Here are some points:
-8:4:-16:33:-56:45:-63:26:-14:-113:83:-53:105:29:-19:-11:23:-80:-58:-73:-18:13:-57:-88:77:-59:37:-44:-31:-40:79:-61:-64:-114:-42:43:-12:37:48:71:3:11:26:-11:59:30:-28:-112:34:82:98:12:-8:54:-58:52:-43:-62:19:71:-12:-13:40:38
43:-23:-5:-45:26:26:19:21:3:17:13:23:9:26:-35:13:30:-38:60:24:-37:20:22:21:-35:-16:26:-60:9:32:-3:-48:13:-67:6:18:-18:30:78:-7:38:55:5:43:-23:13:-22:-24:-56:48:-30:-12:-36:-6:13:-21:-1:40:35:-37:6:-63:24:30
-36:-20:9:-3:-13:-39:-19:-27:-6:-43:-54:-23:2:-45:11:-84:-31:14:-71:-28:-41:20:10:-36:73:-40:25:24:-9:-38:-24:-4:-14:45:-12:-23:-24:-4:19:-28:22:-27:-18:4:24:-22:54:-10:29:-16:1:-14:20:-30:-25:18:15:12:12:48:-3:-9:-6:24
6:-34:-12:-20:-4:-3:8:-23:25:3:-9:-1:-37:-30:-20:-14:-5:-33:8:31:-30:-13:7:-38:6:5:8:-22:5:8:2:-24:-16:-7:29:-5:-25:-10:16:-50:5:14:8:3:-27:17:-8:-2:-8:-3:-26:-9:6:-54:18:-8:4:8:-4:-23:15:-14:2:20
53:-74:9:-16:-2:-22:4:-47:11:-5:-33:-37:-2:-43:-30:-127:-29:13:-78:27:-15:-63:-32:-68:21:4:21:-3:6:-74:15:-27:52:59:-34:4:7:-24:123:-52:-9:-30:43:-27:-35:-48:-30:-30:25:-33:23:25:11:-110:-6:37:52:-12:15:66:-9:30:-18:34
19:-35:-21:30:44:45:-56:56:48:4:55:24:32:-8:-9:-75:46:-28:35:25:-1:-7:49:-14:-54:93:-23:-13:71:2:16:-7:8:-28:42:-2:6:-41:27:-43:-12:65:-41:37:-19:21:-36:-54:-32:-37:5:66:24:10:17:18:13:-2:27:34:-54:15:-16:65
-29:10:-74:12:-26:-47:-50:45:-57:-119:-13:29:127:-18:-49:-127:0:24:-75:-68:-39:31:4:31:57:25:63:48:-7:41:55:-26:40:29:41:32:-10:38:21:50:-7:-74:20:6:-1:0:-12:-88:13:44:69:1:61:39:43:19:0:55:67:127:-74:-43:32:45
-21:-27:0:-18:6:-15:-3:-16:2:12:-46:-14:-20:-26:32:-9:-18:13:-57:-11:-11:-6:10:-21:12:0:-31:9:9:-21:-20:9:21:32:20:-5:0:-28:-10:-19:-24:-13:-18:12:31:3:30:27:28:-27:-12:1:14:-19:-31:5:20:-25:-11:13:-32:36:-7:-15
-17:7:16:24:6:14:-17:22:27:4:44:16:14:26:14:-16:5:35:20:-9:28:-3:-1:-5:-21:54:-20:2:15:1:24:21:9:-12:8:20:5:-41:11:-21:-18:15:2:-13:-23:-9:-15:-12:-17:-15:35:49:15:17:13:9:7:-27:17:49:-8:38:-12:-1
-3:1:17:-7:2:20:43:-2:9:64:10:0:-50:46:14:58:31:-6:75:17:-3:-6:13:43:-34:16:-18:-24:-4:43:-8:-6:6:-25:12:16:28:-11:-8:-7:26:8:7:19:0:4:-13:54:-12:8:-32:14:-25:12:-5:-42:-2:-25:11:-71:25:14:13:3
-34:-4:-39:64:59:3:-58:23:52:-77:51:66:12:-49:4:-78:30:-11:-20:69:78:-42:-59:-88:-50:91:27:54:48:20:-32:62:3:26:8:4:10:-65:-40:-75:-33:76:-18:-9:-69:-5:35:-23:-27:-94:75:127:83:-8:101:27:59:-55:28:59:-79:13:-77:-32
-18:65:-12:28:33:5:17:43:6:-40:79:0:29:77:-3:0:47:-16:35:-9:-1:63:-19:-24:32:-71:25:4:-6:-18:36:-3:5:-65:-64:27:43:66:36:84:43:18:10:23:19:27:-3:-52:-23:67:45:32:1:65:-56:2:-27:16:50:28:-27:-39:43:41
25:-18:-37:20:7:-30:22:-16:28:-48:-8:48:-48:-65:-47:-91:-11:21:46:78:-15:-31:6:-2:-97:101:24:27:-6:76:38:13:30:-24:0:44:-87:-30:54:-127:-61:14:47:-17:-98:23:66:38:-51:8:-30:1:71:-20:122:-68:35:9:24:-6:15:40:-36:38
13:-21:-42:5:-53:-11:3:-7:-19:-28:-29:19:-30:-9:-36:-11:-12:-51:-14:-16:-23:9:10:10:46:-13:11:-32:-54:17:-3:-32:-10:-33:44:-18:-50:11:-19:-5:-5:-5:40:35:14:45:9:4:-2:12:-51:-71:-3:-29:47:-31:-27:45:-12:-49:69:-67:40:56
-13:0:-12:24:19:-18:-4:28:-11:-32:5:34:3:-19:-18:-15:23:-1:12:6:13:10:-3:-8:-28:20:-14:13:9:7:15:21:-25:5:3:2:0:-5:-21:-2:-2:-4:24:10:15:29:7:-9:-38:-25:2:27:20:19:27:-13:2:16:-26:7:-7:-11:-21:12
-34:-22:-70:15:-80:-73:-26:-65:-31:-61:-71:-67:8:-71:-29:-78:-79:-13:-127:-55:5:-15:-44:-56:117:-41:-9:23:-29:-31:-20:-22:-14:74:52:-64:-79:-26:-38:10:-38:-80:20:-8:20:-28:-7:-7:85:-41:0:-34:8:-69:-8:60:11:2:-40:-1:11:-13:5:18
-1:-3:19:-22:16:15:21:4:0:49:-10:-23:-17:-14:22:38:-16:29:9:7:13:-17:15:66:-25:23:-47:-9:14:-9:-33:25:29:19:-1:-18:50:-39:-49:17:1:0:-22:-31:-12:-20:-18:32:16:-25:-15:-11:3:1:-36:-2:-10:-36:10:-24:-9:34:-9:-30
10:65:-23:18:-73:25:55:24:-47:-1:68:32:-23:86:-7:67:46:4:100:-19:-20:17:-15:50:-19:-16:11:-7:-58:85:75:-35:-15:-90:16:48:-13:70:53:53:-14:-11:56:-22:-23:55:-41:48:-52:109:26:-47:-16:93:16:-83:-25:22:59:-65:48:25:50:52
2:-24:-41:-10:1:-4:-48:-57:6:-4:-89:-42:-25:-127:-26:-78:-38:37:-71:6:20:-44:-23:-6:-49:20:-25:106:-6:-70:-101:16:-14:122:75:-108:-10:-74:-65:-67:-44:17:-19:-75:-27:-67:67:4:18:-102:0:18:40:-117:25:54:31:-34:-34:33:-58:39:-35:-68
37:6:-60:-4:-34:-35:21:-29:-61:-42:-62:-3:39:-16:-20:-8:11:-30:-6:-28:-42:37:27:32:8:-79:0:-17:-23:32:-32:8:-32:-6:10:-13:-32:68:-8:65:10:8:42:64:46:18:2:5:17:12:-37:-51:-14:16:9:-12:-28:68:-6:-32:7:-49:14:64
-84:-44:5:26:127:54:-112:58:47:-34:16:-54:-36:27:-15:127:127:-84:-37:44:20:45:-104:-127:2:-127:65:-81:43:-116:-16:-22:-109:8:-127:-83:68:127:-111:127:101:127:-49:84:127:-16:25:8:85:-25:-1:114:-127:42:-42:105:-99:15:-109:-93:25:-63:0:55
36:-3:-26:13:-46:18:-5:13:14:1:39:7:40:9:-37:-48:-47:-23:24:-32:-40:3:21:35:24:0:-11:-67:-13:9:-4:-73:11:-49:50:-15:-13:1:35:-17:7:-32:-12:35:-13:-6:-57:-35:-36:42:-20:7:-20:-45:-3:-23:-42:35:23:-12:1:-28:58:-5
30:5:52:-11:29:50:27:36:-30:51:0:-3:1:70:23:94:33:-3:63:13:8:-5:15:88:-31:-8:-32:-14:4:12:-16:2:-5:-14:-19:-16:55:25:-70:55:24:27:-19:-1:0:11:6:23:-26:8:-10:-14:-34:67:-15:-40:-26:-21:-1:-57:-1:-5:2:-27
11:-17:-14:17:-8:3:-13:-14:8:-25:0:18:-18:-10:-11:-1:19:-27:20:21:-5:-11:-22:-22:7:6:16:-2:-13:11:-10:-9:0:-27:4:-11:-24:0:26:-26:-6:4:26:17:-14:23:0:-2:-8:16:-15:0:2:-21:40:8:-6:3:-16:-6:37:-16:-10:19
49:-34:30:-45:108:55:-4:26:43:7:26:-4:8:-31:-14:-12:28:-34:48:79:-39:37:91:11:-58:-18:-48:-57:41:-32:-89:-60:-10:11:56:-47:-5:-42:-14:-30:84:86:-48:79:-3:-21:-12:-78:-64:-43:-66:31:-22:-38:-24:-29:-47:6:-6:-5:-90:-31:-35:7
16 more points follow, each with its number after it:
-15:55:-28:49:-46:-10:-11:43:-38:-2:13:-5:75:24:9:-11:-18:40:12:-35:14:32:33:75:2:6:-49:27:8:65:41:48:17:-5:24:45:23:0:-48:83:-50:-54:21:-30:25:11:-18:0:-4:11:50:1:5:61:-18:-22:0:1:17:31:6:23:21:-52 0
-18:-2:4:-7:24:13:-13:8:16:-2:7:-18:11:13:10:14:16:-17:-15:9:11:12:-7:-28:9:-25:9:-10:2:-21:-3:-5:-3:-12:-21:-21:10:1:-7:11:20:20:-9:9:14:-2:-10:-15:-6:-14:7:7:-15:8:-8:20:-12:-2:-13:5:-11:-14:-20:2 1
-37:-10:-40:-2:90:28:-124:65:-35:-103:39:19:99:-18:-34:-82:78:-30:-43:-22:33:64:0:-81:-1:-68:28:24:26:-10:24:22:-59:-6:-10:-11:-34:32:7:40:53:41:-10:-1:60:-23:-16:-105:-1:-45:82:49:-11:68:6:18:-55:38:6:77:-97:-6:-85:17 2
3:9:20:-45:-21:-19:8:-4:16:43:-23:-38:8:-11:38:-11:-70:30:-37:-43:15:-12:42:-8:51:-5:-19:-10:3:-52:-28:-14:37:37:43:4:32:-46:-27:19:-7:-41:-18:8:-5:-39:-12:-31:14:-33:16:14:-18:-34:-75:20:-7:-13:8:22:-4:28:31:-30 3
0:6:57:-9:9:11:9:-1:29:29:11:-5:-26:21:22:-2:-23:17:3:13:-22:-36:-24:-15:20:13:7:-19:-1:-40:32:-24:29:-14:-27:3:58:-24:61:-22:22:30:-42:-34:-46:-13:-16:6:1:27:16:6:17:-19:-9:30:25:-23:32:13:4:33:7:-23 4
7:-22:-50:3:-35:-23:-20:-15:-6:-64:-23:-2:-28:-26:-28:-18:12:-81:-12:-8:-30:13:-28:-17:49:-48:12:14:-5:18:-2:-22:-46:7:16:-42:-69:16:-13:-18:8:8:14:41:47:50:-12:-24:24:0:-54:-54:-33:-33:48:-24:-42:68:-23:-54:32:-63:0:45 5
6:-35:-35:-32:-86:-43:-31:-32:-25:-75:-48:-14:13:-90:-44:-61:-27:-46:-84:-47:10:13:19:-41:52:1:23:8:-32:0:-18:-19:5:28:68:-42:-67:-8:-36:-42:-34:-48:26:21:9:17:2:-40:24:-19:-22:-42:8:-64:50:11:2:49:-37:25:10:-1:-5:5 6
1:-2:33:-22:-13:10:16:-4:-2:44:14:25:-4:7:5:-12:-45:9:27:-25:-21:-20:29:34:5:27:-5:-13:-2:1:-13:-7:45:-9:40:31:9:-36:15:-31:21:-17:-4:11:-28:9:-6:-3:-4:16:-25:1:22:-22:-15:-22:23:8:15:2:6:15:24:-5 7
-4:-13:5:-1:-9:-2:10:-8:14:-4:5:6:-7:1:0:-16:-7:8:-2:1:-1:-12:-13:-19:3:19:7:-2:6:0:8:1:8:-1:4:-2:2:-19:20:-25:-7:-1:-3:-13:-17:2:-2:6:5:5:4:5:17:-12:8:9:15:-12:-2:13:8:11:-5:-7 8
39:42:16:4:0:43:25:69:7:-8:69:71:28:75:-7:-9:46:17:101:43:-43:29:-24:31:-39:-8:57:-18:-14:53:60:58:26:-89:-50:82:20:86:83:8:6:19:4:26:2:26:4:3:-54:60:-12:1:14:83:46:-58:-3:27:37:-33:10:-36:18:49 9
-21:10:15:15:58:38:29:39:-25:43:53:-14:-3:72:41:106:81:-27:54:21:15:3:-9:46:-72:-37:-23:1:32:10:-1:8:-45:-33:-53:3:20:63:-26:79:-9:60:1:21:34:29:-22:47:-15:-4:-2:-10:-17:78:-9:-18:-30:5:-14:-75:7:-45:1:4 10
-17:22:-4:-4:21:-4:2:21:-1:13:-37:-41:-20:-7:35:79:-2:-24:-49:-45:9:21:-53:-62:53:-67:2:-13:10:-41:-20:9:-10:31:-18:-24:28:19:-34:78:4:-9:0:33:55:1:7:20:70:2:10:-11:-1:-2:-65:60:-21:-9:-37:-26:15:10:-16:-1 11
-33:-32:-15:-10:0:-25:-39:-29:14:-32:-4:0:3:-6:6:-114:-33:9:-96:-12:-8:-30:-2:-49:69:-9:36:-3:-10:-37:19:-13:40:21:-25:-35:-26:-24:60:-63:-7:-24:-21:-9:-12:-17:8:-37:30:-18:19:32:2:-44:-15:48:1:-37:16:80:-30:49:6:2 12
-4:6:-39:-36:-41:-53:67:-82:-3:-8:-45:-61:-9:8:18:53:17:-74:-73:-48:-67:40:13:-38:127:-79:50:-62:-31:-23:-1:-86:-19:-12:-8:-73:-56:16:6:-2:63:-12:13:55:36:1:-65:-23:48:45:-29:-55:-66:-63:-63:17:-9:71:-1:-32:55:-56:96:70 13
-28:33:-26:-8:59:22:-29:108:-41:-8:47:15:60:4:9:29:29:-9:56:-30:23:70:29:19:-57:-40:-43:-43:15:-11:-9:0:-69:-30:32:-12:-35:-3:-16:58:32:36:4:82:68:13:-23:-37:-76:-57:-47:57:-22:10:-4:-17:-88:19:-25:4:-51:-26:2:44 14
-2:9:-1:-20:127:42:-101:31:-27:-14:21:-33:3:22:-16:60:105:-82:-49:54:45:66:19:-92:-23:-119:7:-3:64:-36:-45:-32:-34:37:-86:-27:-22:77:-35:41:107:87:-9:43:72:8:-1:-54:22:-28:-65:28:-9:51:-50:65:-78:5:-49:-14:-55:-16:-81:39 15
Which three of these numbered points are nearest to each point below by angle, seen from the average point of the first points? Their numbers follow each, nearest first.
22:7:-28:13:57:56:-30:15:12:21:-17:2:-60:-16:-14:69:68:-48:18:68:-13:9:0:-15:-22:-27:1:-4:-5:-22:-36:8:-20:10:-40:-34:9:35:-24:-9:14:89:33:51:9:7:11:-2:-19:-22:-33:-6:-20:13:-19:43:-36:20:-15:-78:-14:-11:-63:34 > 15 10 1
-8:-43:11:-28:-11:3:0:-53:22:12:15:23:-31:-9:21:-54:-44:-2:-12:23:21:-42:-31:-57:7:65:5:7:3:-31:19:-32:59:5:10:-2:2:-36:52:-83:-29:-18:-7:-34:-55:-11:-49:25:9:32:36:-8:54:-65:15:28:35:-47:12:31:14:44:-5:33 > 8 4 12
21:-17:31:-34:95:6:30:-9:70:81:4:-43:-51:57:32:67:44:21:31:57:-38:29:41:-53:-17:-29:1:-32:17:-101:-60:-40:-5:-30:-39:-60:53:-12:3:-6:74:82:-35:70:19:5:-14:15:0:-31:-44:30:4:-25:-72:31:2:-22:6:-35:-18:12:-3:30 > 1 15 10
-21:3:-3:-2:127:59:-97:108:-10:28:95:-37:100:75:60:96:104:-76:-50:-15:6:19:27:47:21:-127:-15:6:62:-51:-55:-8:-45:1:-89:-63:95:78:-49:127:112:116:-37:24:107:-42:83:-98:53:-61:50:89:-59:103:-127:115:-75:-25:-30:16:-71:-52:-63:-63 > 15 1 2
31:2:7:-18:-17:-3:18:-11:5:15:7:-5:15:-1:4:-13:-41:37:34:-10:-21:-11:8:64:11:-2:10:-22:-12:1:7:-5:27:7:23:25:32:-36:29:-29:6:-4:-6:-12:-39:12:-14:-15:-2:35:-4:-14:2:-32:-1:1:27:12:30:1:7:-6:27:-8 > 7 4 8
-17:-61:-33:57:-16:-32:14:-37:32:-14:-53:42:-92:-41:-45:-53:-44:10:12:63:-23:-45:-24:-10:-25:48:3:3:-13:34:6:38:-13:38:13:28:-60:-2:42:-107:-38:15:24:-20:-2:-10:53:52:6:-10:-33:-24:48:-18:91:-16:15:2:-23:-37:42:-9:-16:1 > 8 6 5
36:-89:-73:-34:127:31:-127:104:47:-127:-17:13:93:-90:-88:-127:77:-67:-54:12:-12:52:53:-82:-67:-24:29:10:59:-72:-50:8:-48:56:32:-72:-78:-23:-3:-118:84:105:6:110:23:-16:25:-127:-70:-127:-14:127:52:-16:17:84:-93:79:-6:89:-124:-41:-124:105 > 2 15 14
34:-25:-57:-1:-32:-39:34:15:-33:-89:-27:16:30:-65:-87:-25:43:-84:-35:-33:-20:48:16:-24:58:-46:6:-27:-19:32:-22:-26:-42:7:55:-48:-109:35:30:15:4:-23:46:53:34:35:21:11:15:-14:-49:-61:16:-13:76:-34:-53:52:-74:-40:22:-67:2:62 > 5 6 13
74:-16:39:-84:9:40:44:-29:2:57:29:-39:-44:2:-9:40:-13:-78:56:33:-60:6:34:-35:2:10:14:-112:38:-30:-51:-114:-11:-43:28:-41:-2:-28:55:-23:81:51:-31:55:-31:-7:-56:4:-4:38:-59:-15:-10:-59:-32:-5:-32:24:10:-63:30:-35:50:33 > 13 7 4
-79:12:-2:21:69:3:-27:13:81:30:50:18:-12:10:28:-68:-20:58:35:21:85:-27:-3:-49:-53:70:-10:-19:23:14:40:34:47:-30:-14:65:30:-102:-15:-64:-32:-10:-3:-16:-37:11:-30:-14:-38:-30:49:114:20:6:10:20:39:-72:36:67:-25:45:-11:-34 > 8 4 12
-30:-11:-44:16:-116:-74:-3:-81:-36:-56:-66:-29:26:-97:-18:-75:-59:-2:-127:-80:7:-7:-42:-47:116:-44:-17:44:-51:-16:-9:4:-23:71:24:-55:-63:-49:-34:-29:-35:-98:34:1:36:-10:31:-20:54:-5:1:-44:-6:-43:-1:41:19:9:-28:37:44:13:-11:2 > 6 12 5
-51:56:20:22:-21:-20:13:55:-23:9:27:-9:32:57:53:49:-30:32:17:-68:-4:28:6:62:-11:1:-28:21:-15:17:9:40:-22:1:1:52:41:15:-58:105:-36:-23:10:23:38:-9:-12:3:-25:18:33:15:0:79:-12:-9:18:15:31:14:-20:23:9:-3 > 0 10 14
18:5:-11:25:-55:-28:10:0:-75:-40:-19:6:69:-1:-13:-40:-30:13:8:-56:-11:29:7:81:-6:-19:13:-9:-32:30:14:32:24:-13:30:23:-18:11:12:21:-29:-49:16:-7:11:-13:-10:-29:2:36:9:-30:-12:31:17:-27:-15:36:49:28:-8:-16:23:-35 > 0 7 9
-16:46:-12:32:32:48:-44:47:-2:-48:75:40:51:73:-14:-8:86:-20:39:17:-9:80:-81:-14:2:-62:63:-19:26:-2:79:45:17:-119:-60:53:13:127:110:117:-17:49:33:23:-31:22:-13:-55:-51:63:52:33:-25:117:41:-22:-44:42:11:5:-11:-54:16:71 > 9 10 2
-5:18:48:-28:21:-37:-21:-37:-12:36:-14:-68:21:-15:60:9:-78:33:-72:-36:45:-1:27:19:35:-5:-27:10:8:-46:-28:-41:34:59:17:-37:25:-59:-24:3:0:-48:-36:-27:15:-39:-21:-40:34:-48:11:55:-22:-44:-115:24:19:-14:11:47:-30:46:1:-22 > 3 12 11
-10:-23:-34:12:0:-31:-14:-37:1:-32:-38:-1:3:-18:-23:-44:11:-14:-36:8:-17:-7:-10:-25:22:-2:28:-3:-6:-8:-2:-1:-15:32:-15:-1:-27:-1:16:-36:-6:-18:13:7:18:-15:33:-1:15:-18:-27:-20:28:-22:21:14:2:17:-16:-5:-8:-13:-10:23 > 6 12 5
Here are 16 other points, each followed by its number:
21:41:-6:-7:-7:-16:-23:-14:-81:-41:-28:-28:89:7:2:0:16:-38:-50:-54:-31:51:35:38:46:-104:0:1:-12:-6:-5:-4:-16:-3:35:10:-31:64:-33:89:13:-34:25:13:69:-12:4:-55:11:11:-30:-35:-35:12:-54:39:-72:88:-11:13:-36:-80:31:21 0
40:8:33:-16:-9:34:30:-26:-5:64:17:-19:16:-10:50:39:-100:65:-15:-49:42:-51:15:88:9:30:-81:41:30:-14:-35:15:30:32:6:-30:72:-73:-51:-19:5:-19:-42:-66:-5:-33:8:1:40:-52:31:-25:4:-30:-74:-10:38:-75:1:14:-10:30:-9:-109 1
22:42:37:-21:44:6:23:36:-37:105:-7:-15:18:28:61:105:-15:-29:48:-94:3:52:127:127:-16:-20:-103:-47:12:38:-116:10:-7:-50:80:-9:22:31:-127:52:-10:-7:-33:42:41:3:-63:70:-37:-37:-104:-20:-52:27:-127:-86:-58:32:-5:-127:8:-62:54:-37 2
-41:4:-36:2:-1:-49:-14:-10:-46:-76:-61:-80:30:-41:-7:-83:-55:17:-115:-48:-3:-2:-11:-21:92:-25:12:44:-13:-75:18:11:18:51:-13:-25:-42:7:29:-4:9:-78:-28:-27:57:-13:40:-28:54:36:-2:-3:1:-76:-65:29:42:19:21:66:-15:12:8:-18 3
-19:7:29:-8:24:8:4:10:18:27:29:3:3:42:-1:24:7:13:23:16:1:3:-20:-24:1:-13:17:-20:0:-19:12:-19:19:-28:-23:16:10:-5:36:-9:10:26:-9:-19:-12:-11:-5:-3:-13:41:18:31:-8:0:-24:6:1:-16:22:0:1:1:14:-5 4
-36:-1:-19:36:3:9:-28:19:11:-28:22:29:1:-1:-25:6:40:25:27:17:33:30:-20:-46:-32:25:6:8:11:24:30:26:-41:-6:-23:10:-42:-10:-3:-17:-8:9:50:34:7:38:6:-29:-48:-38:7:36:8:31:29:-7:-29:-13:1:7:-30:1:-17:11 5
14:-50:-21:29:-53:28:-5:-16:23:-52:-2:66:8:-33:-28:-63:-8:38:7:8:-4:-43:15:-17:-4:98:43:-1:-6:39:69:18:36:-28:106:55:-44:-59:84:-106:-27:-66:58:-29:-102:23:-20:25:-15:17:7:-4:32:-1:91:-28:53:-37:40:40:39:34:-1:-4 6
76:-17:27:-81:1:17:17:-14:25:21:63:20:9:64:19:41:9:-22:70:53:-49:31:78:19:14:-72:21:-79:-12:-48:-3:-75:55:-43:-2:67:33:33:67:-16:103:6:-36:54:2:3:-52:-26:10:51:-43:-19:-16:26:-37:-24:-1:33:100:20:-12:-44:72:-16 7
43:2:-7:-14:18:17:3:19:-28:3:-13:14:4:-17:1:22:-13:16:37:30:9:0:-1:42:-29:16:-25:20:5:24:-6:-2:17:-7:12:-17:-12:-25:-45:-12:-17:1:-28:-25:-14:-11:-23:-23:10:-11:-23:-8:14:0:-20:-5:-32:-24:22:29:-18:12:-21:-34 8
15:47:-22:-11:13:15:-1:61:-5:-19:60:25:58:52:-14:-5:36:-6:24:8:-23:26:-41:25:-1:-9:33:-11:26:19:34:3:4:-90:-43:64:-2:37:43:56:47:25:9:18:-15:4:-18:-45:-15:80:53:10:-12:73:-4:13:-27:43:38:24:-19:-30:31:12 9
-102:37:15:83:-9:-2:-10:-7:6:-33:16:85:-41:47:2:71:67:7:52:36:24:-16:-122:-54:-39:-12:21:50:-56:68:115:107:-42:8:-114:38:22:127:25:62:-93:22:46:-40:35:17:10:57:-3:35:85:-11:10:108:68:5:3:-19:-36:-18:30:47:-24:20 10
-20:-16:-19:-10:38:44:6:92:47:-34:127:40:-3:43:-64:-67:65:-68:78:39:-49:38:5:-43:-48:6:42:-68:2:22:54:-27:2:-73:-3:-3:-35:-3:113:-30:58:86:-27:57:-75:34:-25:-73:-107:85:48:63:17:-11:15:-27:-6:35:0:21:5:-26:-5:92 11
23:19:9:-20:-36:20:4:25:-34:7:-4:-46:60:-3:18:7:-45:15:-33:-64:5:19:45:84:20:-48:-25:15:16:-21:-16:-10:30:5:31:-14:31:-20:-63:55:-4:-27:-26:-9:14:-31:-27:-28:22:-15:23:-9:-44:2:-48:2:-32:-2:24:39:-31:14:25:-43 12
-11:34:1:-2:-11:-5:-9:6:9:-20:23:-26:19:23:18:6:8:-11:-2:-1:4:21:-10:-45:44:-25:16:-7:-3:-21:15:-12:0:-27:-4:-2:-17:6:19:36:17:-7:8:9:17:13:-9:-27:-2:27:19:11:-4:23:-18:21:-4:3:7:23:13:0:2:12 13
-86:36:31:127:16:17:1:24:46:-34:30:93:-1:98:30:73:110:-39:94:47:30:11:-127:-91:-12:52:49:31:-7:73:110:98:-74:-48:-127:88:-12:116:63:50:-23:69:114:-52:18:63:30:92:-5:44:97:-2:-28:127:123:23:24:-17:-27:-24:92:-4:-33:-3 14
30:-75:-4:-30:47:15:10:-17:45:29:-52:-12:-87:-49:5:-11:31:5:8:55:13:-44:39:-6:-40:11:2:1:24:-33:-78:-35:-1:37:22:-43:-6:-42:7:-59:19:46:-58:29:-15:-3:-3:21:-14:-35:-33:-5:36:-43:15:2:20:-34:-22:-26:-32:-13:-17:23 15
The same question for these:
-18:-35:-91:31:-12:-10:-45:4:-45:-71:-57:38:30:-94:-42:-20:6:-9:-56:-34:49:10:25:55:-77:19:-36:82:-6:65:-38:93:-62:80:41:-39:-67:7:-99:43:-45:-29:-4:8:44:7:45:-20:-20:-62:9:-40:50:35:99:-32:-34:16:-44:-38:-27:-17:-33:-25 > 5 8 0
1:15:-8:14:-42:4:18:15:0:-14:18:16:4:25:-9:29:25:-23:39:-18:-5:21:-14:0:-5:-5:7:2:-13:42:18:2:-31:-26:6:25:-10:33:7:24:-12:-11:42:2:5:19:-3:23:-19:40:3:-28:-12:44:31:-25:-1:8:-2:-31:32:-17:15:-1 > 14 10 9
117:-44:-5:-60:-19:107:-22:59:-23:43:1:19:104:-48:-57:-101:-47:17:67:-40:-53:49:127:127:-127:36:-80:-34:57:77:-29:-59:27:-33:127:-1:-74:-68:-60:-66:42:-20:-37:81:-95:-39:-48:-94:-127:-66:-63:3:-30:1:40:-115:-33:14:13:9:-126:-18:-13:-61 > 8 2 12
-12:2:-8:20:-4:27:-9:30:-24:9:21:26:14:22:-12:-11:15:21:34:2:40:-28:-10:64:-37:46:-17:28:15:50:36:37:18:-2:7:30:4:-17:27:-12:-30:11:-9:-52:-18:-8:-19:10:-13:-37:34:-2:-3:16:61:-22:21:-29:12:39:0:18:-37:-59 > 8 6 1
-24:11:-30:8:-33:-46:-18:-23:-13:-33:-26:-30:28:-28:-16:-64:-38:14:-72:-20:6:-2:-23:-19:71:-40:2:47:-5:-32:7:-8:17:20:-13:-15:-16:0:7:19:1:-53:6:-33:8:-19:14:-21:15:4:32:35:20:-6:-36:29:16:20:19:55:-6:5:19:8 > 3 13 12
21:15:9:-74:-19:38:45:37:-54:96:-9:-25:-4:52:16:58:-30:-20:64:24:-13:42:95:64:-9:8:-50:-42:27:10:-67:-10:-28:-1:64:-6:19:-43:-88:15:34:37:-22:48:48:16:-14:-21:-46:-13:-45:5:27:33:3:-35:-24:64:-30:-38:28:-38:15:10 > 2 8 12
0:21:44:-16:-42:-9:47:-31:-11:34:-10:-15:7:24:33:-4:-81:46:5:-27:-10:-44:-3:86:2:32:-26:10:-18:13:22:10:55:39:6:37:5:-38:28:0:-46:-45:-31:-45:-50:-19:22:55:-5:34:28:-44:22:-31:1:-29:28:-16:41:21:16:40:21:-54 > 1 12 8
45:65:47:-95:-38:50:18:27:-109:38:7:-119:127:-4:43:61:-46:-7:-54:-127:22:42:113:127:77:-64:-105:-11:-4:-49:-72:-48:43:63:41:-12:55:-13:-103:127:0:-81:-101:-11:97:-87:-47:-91:21:-47:20:-15:-127:-39:-127:15:-52:-8:33:56:-75:-27:50:-78 > 12 0 2
-3:16:-20:-36:74:30:17:-40:11:11:-35:-5:-30:3:1:62:50:-55:44:19:-29:48:24:-38:-38:-21:0:-30:1:27:-38:10:-59:-26:93:0:-34:22:-59:36:27:23:2:58:32:19:-13:37:-11:-37:-82:-52:-38:37:-6:-24:-5:50:4:-100:-21:-9:-18:16 > 2 15 0
-18:-13:12:31:54:22:-26:5:30:-14:21:8:-21:19:-1:28:47:5:18:53:17:-29:-27:-48:-23:26:11:18:9:-16:-8:13:-3:-2:-48:3:0:-10:17:-34:6:56:-4:-2:-18:-2:10:6:2:-4:-1:15:22:3:14:33:15:-24:-15:-5:8:11:-24:2 > 14 4 10
10:-7:58:-21:21:9:36:-35:22:69:-15:-4:-68:24:32:30:-19:15:3:31:-9:-25:-16:-22:16:13:27:-11:0:-42:-5:-15:34:5:-50:21:47:6:59:-20:0:10:17:-5:-5:-17:1:44:4:17:-16:-20:20:-1:-16:-6:13:-32:14:-6:24:18:48:-16 > 4 1 7
-3:41:-3:15:-7:26:-20:43:-14:-34:57:15:44:42:-6:-4:24:-2:38:-11:-24:24:-39:8:11:-14:27:-19:3:-7:55:8:10:-37:-10:54:6:28:41:54:12:8:1:-5:-7:9:-10:-52:-16:34:39:22:-7:50:-1:12:-4:29:43:30:-7:-10:-3:8 > 9 13 14
35:-24:15:-20:12:14:14:-24:-7:11:17:17:17:32:-8:-4:-2:-2:34:6:-33:-13:12:36:-13:-13:11:-19:-7:7:14:8:42:-41:8:-9:4:-10:46:-13:7:5:-2:32:-21:3:-17:-27:1:40:12:-8:-14:5:12:6:6:21:43:-5:4:-16:22:-3 > 7 4 9
24:33:22:22:-44:-16:51:-62:-85:86:-73:-59:-51:14:30:127:-68:-10:4:-24:3:4:55:119:-10:-36:-11:-5:-36:39:-61:49:11:25:37:-17:-1:17:-127:109:-24:-51:21:23:64:-17:25:114:6:27:-77:-90:-40:32:-45:-37:-10:33:-66:-116:18:6:26:-54 > 2 12 1
26:-59:-5:-9:4:23:17:-22:61:29:-20:24:-86:-40:-23:-6:14:-18:7:32:-14:-35:9:-78:3:27:18:-36:12:-16:7:-42:7:-23:25:-8:-19:-63:35:-110:33:12:1:28:-30:19:3:5:-21:3:-50:2:21:-106:31:9:32:-41:-1:-10:28:-5:19:46 > 15 6 11
-64:-10:127:12:-16:71:3:-25:-24:127:-1:-48:-127:31:118:127:-11:127:88:-9:31:-127:30:75:-98:77:-23:72:26:-28:-127:-15:121:33:-127:43:127:-46:-127:-14:-50:70:-120:-82:-127:-85:77:127:99:-10:-8:-69:-67:-38:-123:-17:70:-127:3:-127:-38:127:-36:-127 > 1 8 4
